The rows of X fall into 4 groups, which share some directions, and each row is roughly a mix of its group's hidden directions.
X, 100 rows:
[[-24 -19   8 -45 -15 -10  -9   6   5 -49]
 [ 17 -26 -50  -6 -19   7  -6 -23  -1  38]
 [ 35 -34 -36   5  22 -32  -2 -11 -24   3]
 [ -1   8 -27  36 -13  37 -13 -30  -2 -35]
 [  3   4  28   5   4 -48  12  41 -28  12]
 [ -8 -19  36 -28 -23 -35  21 -18  -3  29]
 [ 47 -25   8 -15   3  37  -4 -34  -1  14]
 [-32 -24  21 -37   0 -12   9 -32  19 -30]
 [ 11  31 -17  11 -37  -6 -38  10  -5 -38]
 [-26 -18   1  -4  59 -16  29   9  10  13]
 [-33  36 -22 -23  -3 -35  -9  22  26   7]
 [ 38 -40  -3  25  13 -31   5 -14 -16 -25]
 [ 35 -37   0 -13  37  22   9 -29   0  20]
 [  5  -2 -50  -5 -24   8  -9  14 -16 -48]
 [-16 -11  41 -11  42  10  16 -24   1  32]
 [-40   3 -22  -4 -40 -17  28  -9 -18 -27]
 [  1  -3 -25  32   8  35  -8 -50   6 -21]
 [-35  -6  -1 -28  -6 -48  36  -8  -3  14]
 [-32 -11  21 -45  -5  -8   4 -14  31 -32]
 [-14  42  -3   5 -40  -6 -25  24   7 -32]
 [ 13 -18   6  16 -14  40  -8 -56   5  -6]
 [ 15  37  -7 -20  52 -17 -23 -11  -1  15]
 [ -1 -14 -18  17 -54  -8  -2 -19 -34  26]
 [-43   8 -14 -19 -30 -40  29  -2  -6  -7]
 [-58  11  18 -18  32  22   0 -13  11   5]
 [-16  -3 -36  27  -5  24  10 -42  -8 -33]
 [ -7   6  31   0 -11   5 -25  50 -39  12]
 [ -6  -6  23  -5  16 -55  25  19 -19  24]
 [-16 -14  17  17 -51   3  15  -5  -8  44]
 [-10  39  -7  -2  -7  29 -35   9  29 -34]
 [  4  14 -15  14  37  11 -38   1  11 -47]
 [ 16 -28  13  34  49 -15  18 -14   3 -21]
 [ 11 -20  -1 -40  40  -2  20  37   2  23]
 [-36  -4  23 -14  36  10   7  14  16 -44]
 [-13  26  12  -4 -61 -21  11  23  -5   7]
 [ 30  30 -23   6 -30  19  13 -42  17   3]
 [  4 -18   7  17 -48  39  27  -5   8 -25]
 [-25  17  -9   3 -27  29   5   0 -50  29]
 [-25 -22 -59 -12 -15 -18   2 -10 -22  -5]
 [-10 -22  11 -13  26 -20  -2 -53  31  13]
 [-26 -33   6   7  25  19  25 -24  -7  42]
 [ 42 -38  -7   3  -2 -42  -9 -17   3 -23]
 [  0   1 -31  33  -8  37  -1  -8 -18 -45]
 [ 33 -11 -15 -28 -45 -30 -19  -8  16  -1]
 [-35  11 -34  15  11 -23  14 -47   8  -4]
 [ 36  -8 -12  14  39 -26 -27  -7  32  14]
 [-17 -11  -3 -53 -23 -13 -26   7  11 -34]
 [ 14  40  30  -8 -34   1 -12  22   8 -36]
 [-10 -15  30  -1 -55 -17  20 -19 -25  -6]
 [ -7 -15  59   6  14  18  -1  38  -5  -9]
 [-24  26 -24  24 -16 -32 -24  23 -10 -32]
 [ 36  12  16  24  -1  38 -43  16   7  -7]
 [ 10   5 -13 -21 -53  29  -3 -11  17  33]
 [ 11  34 -31 -14  -1 -11 -36  24 -39   1]
 [-30 -39  -2   4 -41  26  22  -2 -24   1]
 [ -2   4 -13   6 -36  44 -19 -33  15 -26]
 [ 21 -30 -25 -12 -29   3  13 -22  -8  47]
 [ 14 -21  10 -26  14  42  15 -24  22  36]
 [ -8   5 -37  11  32  21  -7 -47  26  -2]
 [-30   0  17  -8  41   2   2 -37  37  15]
 [ 38  53 -19   1 -12  -5 -31  11  -6   0]
 [-26  32 -27 -29  -5 -18 -12  39  24  -2]
 [-10  20  23  -9 -44  19  42  19   8 -18]
 [  7  27   0 -19  36   4   3 -45  -4  38]
 [-40  27  14  10  28  40  14  26  -6   1]
 [-45   3  24  11  45  24  21   0  -3 -15]
 [ 45  43  -5  13  -4 -11 -19   8  31 -17]
 [  5  15 -12 -19  64 -23 -12 -12  14  -6]
 [  8  23  19   3  34  20 -26   5  16 -49]
 [ 16  -2   2 -33  47  23   6   1  42   3]
 [ -7   5  -3 -25  69 -16 -14  -3  -6  -4]
 [-22  19 -37 -10  24   2 -13 -33  41   8]
 [-20 -30  44  10  -1  -2  -4  49  -6  -6]
 [ -3  17  20   0 -15  13   7 -26 -19  61]
 [ 37 -20  16   9  -1 -25  22   9  29 -43]
 [ 18   9 -11  -8 -11  46 -24  44   5 -24]
 [-46   3 -34 -16 -20 -20  31 -20   0 -14]
 [ 34  57   7  -5   5   4 -27   1 -12  23]
 [ -4   3 -18 -43   7  26 -17 -15  48  16]
 [ 51   8 -20   7   0 -22 -26  12  35  16]
 [-28 -25  30  -9  44 -24  -8  27  -6  11]
 [ 14 -17   4  25  49 -10 -15 -10 -25 -36]
 [-43  18 -10 -11 -20 -52  20  -5   0   1]
 [ 13 -30  17  29  -3  21  -4 -39 -42   5]
 [ -8  36  -7 -12 -54 -20  -3  29  12  -6]
 [ 12 -37  10 -23 -21 -32   8 -18   6 -43]
 [-10   4  10  39 -46  -4   1 -31 -23 -25]
 [ 14  40 -16 -18  21   6  -7 -43 -12  32]
 [-26 -35  54   3  17  11  20   4   5  15]
 [  3  -4 -21 -17  32  13 -11  18 -11 -59]
 [-23 -12   7  -4  57  -2 -19  11  16 -35]
 [-28  39  -3  -5   2  30  -7  -2  14  49]
 [ 55  -8 -20  29   6 -25 -16  -5   5  24]
 [ 31  50  11  -1  20 -22 -26   2   9  27]
 [ 33   3 -47  -6 -31 -33 -19   8  -7  -7]
 [ -8 -21 -25  -2  37 -14 -47 -20 -17  16]
 [-45  11  26  -1  21  29  24  19  -6 -29]
 [ 27  10  46  20  -2  16  -1  25  30 -26]
 [ -9 -22  36  -6  -4 -11  47  -1 -14  38]
 [ 11 -44   5  21  18 -11  16 -26 -40  21]]
In each list below, one row fits none of the groups, and each other row fits one group, some only roughly. Which row is it?
  z574: [ 37 -15   8 -38 -23   1  27  -2  12  38]
  z333: [ 46 -11   3   3 -46 -13  29   8  -6 -20]
  z224: [  4  24   4 -17 -37 -42  13  40   4  -9]
  z320: [ 23 -26 -17  24  50 -22 -26  -8 -11  -3]
  z21: [ 40  -4   3   1  16  43 -30 -29   9 -21]
  z481: [  6  16 -20 -26 -56  -6 -27   5  -8  24]
  z978: [-24  38  11  11 -12 -47 -28  -5  16  13]
  z107: [-41   9   9 -31  -2   1  27  32 -13 -35]
  z921: [ 16  19  19 -11 -11   0 -26  64   1   0]
  z959: [-35  23  20   4  23  28  14  38  13 -24]
  z723: [-34  28  49  -5  16  11  13  17  16 -21]
  z884: [-35   0 -18 -44 -27  -7  11 -25  29   6]
	z107
  z506: [ 19 -35   2  22  10  21  30   4 -44 -22]
  z651: [ -7  -4  -9  10  58 -33  21 -17  -5  22]
  z968: [-19 -16  32   1  -5   7  43  -4 -15 -46]
  z568: [ 29  -2   1 -22 -52 -22  21 -20  21   9]
  z979: [ -4 -14  -2  35  26  10  20   5 -57  -8]
  z826: [ 21 -30  -2  12  -6  52  20 -20 -22 -21]
  z695: [ 43 -13 -10 -16 -52   1  -2 -10 -16  22]
  z875: [ 12  22 -46 -14  24 -36 -29   2  -1 -17]
  z129: [-42   7  10  -6  -7 -44  16  18  -3  37]
  z856: [-17  -6 -18   6 -34  -7 -22  42 -42   3]
  z698: [ -5   8   7 -28 -60  23 -15  18  11 -15]
  z562: [  4   5 -16   6 -53  38  17 -24 -22   6]
  z390: [-10 -23  22  25  34  -1  35   8 -22 -35]
  z613: [-11 -35 -21   2 -10  19  35 -30  20 -33]
	z129
  z909: [-51  23  11  -1 -35  -4  20  20  10  21]
  z750: [-18  10  -7  29  43  21  -6  -4 -27  39]
  z728: [  0 -27 -26  10 -35  13  30 -18  23 -35]
  z351: [-34  12  27  -9 -39   9  29  11  12  33]
  z747: [ 35  24 -21   0  21  -4  -9  -6  33 -44]
  z386: [ 14  30 -20   5   2   4 -26   4  34  50]
  z486: [ 29  40  28  13 -25   5 -10  -5   6  40]
  z634: [  7  12  29 -27 -13  52   2 -11  28  21]
  z502: [ 12  39  22  -4  30 -18 -35  33 -13   8]
  z67: [ 47  44  11  11 -27  22 -16   3   5   1]
  z766: [-46   5  -7 -19  47  11 -32   0   4   2]
  z872: [-18  15  26 -11   1  45  21  12  17  41]
  z772: [ 32 -19  16  19 -24 -13  41   9  -9 -37]
  z472: [-31 -29  13 -16  19  28  -1  20 -42 -17]
	z872
  z237: [-12  -9  37 -11  23  47  19 -19  17  22]
  z276: [ 27  -8  20  54   6  13   1   9 -21  33]
  z924: [-23 -40 -12   5  24 -21  21 -23  37 -18]
  z796: [ 32  14  16  28 -41  13  13   2  38 -13]
  z512: [ 20  -3  48  -9  37  33   4 -10   9 -20]
  z689: [ 17  -9   8 -29 -11 -30  -8   1  52 -29]
  z854: [-16  15  -4 -30 -21 -20  27  29  35  28]
  z969: [-14  -6 -40 -38  35  12  19 -15  22  13]
  z716: [ 14 -13  -4   1 -47  35 -10 -30  -8  32]
  z721: [ -3  -4 -32  28  56 -13  17  10 -16 -12]
	z276
  z122: [-27  44  17  14  18  40 -25  15   3   5]
  z862: [ 28  36  36  14 -28   5  -5  -5   5  38]
  z341: [-12 -17 -19 -13  56 -24   2  -3  15 -31]
  z705: [ 21  -4  10  10  -7  13  -1  26  22 -63]
  z219: [  6  21  -7  -5  40 -41 -13 -20  29  26]
  z78: [-23 -20 -51  -3 -27 -13  15 -31  -7  15]
  z439: [-46  23   7 -44 -18  17  -8   1  25   1]
  z429: [  3  24  20   0 -43  32   0  -7 -28  35]
  z837: [  9  36 -11  11  33  -8 -36  26  29  20]
  z611: [-11 -10  34  -3 -12  48  17 -24   4  34]
  z73: [ 22  -4 -19  31   5  -3  -7 -32 -17  52]
  z185: [-14  10 -16  -5  37   0 -30 -32  22  39]
	z122
  z757: [  8   4   8  31  35 -18   4  18 -45 -30]
  z196: [ 43   6  -6  12   7 -27 -28   6 -17 -45]
  z889: [-15  -9  26  -9  38  -7  14 -22  48 -18]
  z982: [ 34   5  -1 -10 -60 -15  19  10  16 -10]
  z314: [  2 -11  -9  41   2   6  18 -16 -55  19]
  z511: [-25   7 -50  -6  40 -17  25 -10   8  -1]
  z402: [ -8  23  10 -35 -27 -13 -16  52   9   4]
  z563: [-35 -17  23  -5  15   8  22   8 -19 -51]
  z28: [ 25   7 -12 -10 -20 -20 -20 -25  31  47]
  z76: [  6 -38 -27  21  48  -8  -5 -18 -24   3]
  z859: [ 40 -34   8   9  30 -24  15 -13 -33   0]
  z701: [-24   1  15  14 -10  18  39  28 -37 -28]
  z808: [ 27   6  10   2  17  30 -41 -22  37  20]
  z917: [-34  11 -24 -41  -2   2 -42 -13   8  20]
  z767: [-13 -19 -51   6 -43 -13  14 -22   5   0]
	z757
  z595: [-42 -24  32 -28  39   3  10  -8   6  -5]
  z490: [ -3  -7   6 -16  44 -17 -23 -12  51  -7]
  z848: [ -8   1   7 -31 -13 -20  24  58 -18  -2]
  z590: [ 24 -35 -13  -3   4  31  -5 -42  -9  34]
  z894: [-15   1 -34  27  17 -45 -18  15 -20 -25]
  z624: [-29  14 -32   2  28  37 -30 -10  27  -1]
  z572: [-38  25  14 -15  31  23  -6  18  39  -8]
  z442: [  3  -9  -4  18 -43  -2  26 -38  28  27]
  z99: [ -4  -4 -40 -20  39  -6  10 -42  13 -16]
  z991: [ 28 -16  -9  43  20  41 -10 -16 -14 -18]
	z595
  z484: [ 33 -21   5  51   9  -3  26 -10 -29  -7]
  z468: [ -9 -17  17  -5 -19  54  12   8 -31 -28]
  z740: [ -8 -29 -26  26  26 -42   3  -5 -35   0]
  z482: [ 18   9  43  14  21   1  16 -22  46  11]
  z653: [-28  17   5 -19 -12 -46  -7 -23  27  30]
  z496: [  3  22   7 -18  31 -23 -26  14  36  36]
  z641: [ 32 -30  13  -8 -22 -35  23 -27  24 -14]
  z46: [ 29  19  12  24 -33   5  15 -26  42  16]
  z832: [-12 -26  21   7  30 -38  -6  30  34  -5]
  z943: [ -2 -19 -60  19   9 -28 -18  -6 -18   3]
  z448: [ 22   3  -6  36  59  -5 -14  11  15   9]
  z193: [ 16  20   3  -4 -25  34  14 -42  -7  37]
  z662: [  7 -10  31  23  29  -7  43  -5  27 -28]
  z516: [-33 -41   1  26   7  24  28  -1   5 -32]
  z975: [-20  12 -30 -11 -41 -37  10  26   2  23]
	z516
  z9: [-20  13  41  18  -2 -38  18  23 -24 -21]
  z228: [ 36 -18  -7   3 -52 -13  19 -10 -25 -15]
  z170: [ -6  21  11 -25  23 -31 -16  14  36  38]
  z135: [ 42  -6  -4  12 -38 -25  16 -29  21  17]
  z80: [-15  34  26 -22 -31  -7  13  38  27  -5]
  z514: [ 36 -14  47  17  27 -11 -15   5  -3  28]
  z27: [ -7  18  10   8 -63  16 -25 -16   8 -14]
  z882: [-16 -25 -11  14 -14  -3  41 -32 -36 -22]
  z200: [ 12 -36   9  14  -7 -18  33 -46 -24  -1]
  z62: [ 30 -13  31  10  18  41 -16 -31 -14 -17]
  z355: [ 21   5  11  16 -31  62  -6 -10   9   5]
	z355
  z625: [-39  26   8  -4  33 -10   5  34  30 -20]
  z559: [ 17   5  18 -14  10  -8  -4  67 -19   5]
  z987: [ 20   1  -1  12 -15 -62   5  -6  27 -24]
  z985: [-16 -34  12  -8  38 -18   0  -7   5 -50]
  z453: [ -8  10  37  12  15  54 -17 -20   7 -19]
  z317: [-27 -13   0 -25  48  -8 -27 -20  31  -4]
  z342: [ 15 -24  33 -18   6 -21  25  43 -26   6]
  z192: [-26 -41  -2 -12  32  13  21  -6   8 -41]
  z130: [ 13 -26  10  23  32 -19  35   9 -42   2]
  z169: [ 12 -22  22 -19 -45  23  13  21 -28 -20]
  z827: [ -4 -33 -17   7   5  -8  19  -2  38 -51]
  z69: [ -3  -6  16 -40 -58  18  -4  13  10  -6]
  z993: [ 32 -13  -7  11 -21 -26   8 -47   9  33]
  z358: [  4  -6  -4  49  51  11  -8  -1 -24  10]
	z987
  z949: [-21 -34  -9 -28 -18  -4  44 -30 -14  -6]
  z140: [-25   9 -44  17 -45 -16 -15   3 -15  15]
  z354: [ 11  19 -19   8   4  42 -42 -10  35  -8]
  z347: [  0 -14  37  -4  10  52  26 -27   2  -8]
  z393: [-20  10 -34   8 -30 -50  -4  25 -13  -1]
  z974: [ -7  18 -27 -12 -10  -6   0 -35 -34  46]
  z105: [ 32  -9  44  22 -11 -10  -4  30 -35   3]
  z741: [ 17  -3  -4  53  24  11  16   5 -41  12]
  z916: [-56   1 -15  -5  38 -12 -10  -9  23 -12]
  z279: [-16 -18 -15  27  11 -17  39 -37 -29 -13]
  z313: [-44   4 -18 -20 -17   3  25  12  23  41]
  z213: [-35   4 -31 -34 -33  -4  22  19  -5 -24]
	z916
  z108: [ 38 -30 -11  12 -16  -3  -8 -31 -45   3]
  z523: [ 16  21  46  15 -16   7 -22  40 -11  18]
  z411: [ -5 -26 -42   7 -42  11  17 -16   5 -31]
  z819: [  8  25  30 -14 -43  43  -9  -7  17   1]
  z905: [ 17   8 -34 -20 -49 -27   5  17   7  21]
  z899: [-14  -2 -16   8  24  53 -30 -27  18   0]
  z755: [-30  25 -21   7 -45   0 -16 -30  18 -20]
  z609: [ 22 -27  16  26  -9  -9  41   1 -29 -33]
  z806: [-39 -33 -33 -15 -10   2  19 -26 -27  11]
  z373: [-14  28 -12 -22 -16 -16 -33 -13  47  17]
  z976: [-12  22 -53 -24  -5 -27  -8  31   1  -5]
  z553: [ 22   8 -15  -3 -20  45  -1  10 -22 -46]
	z976
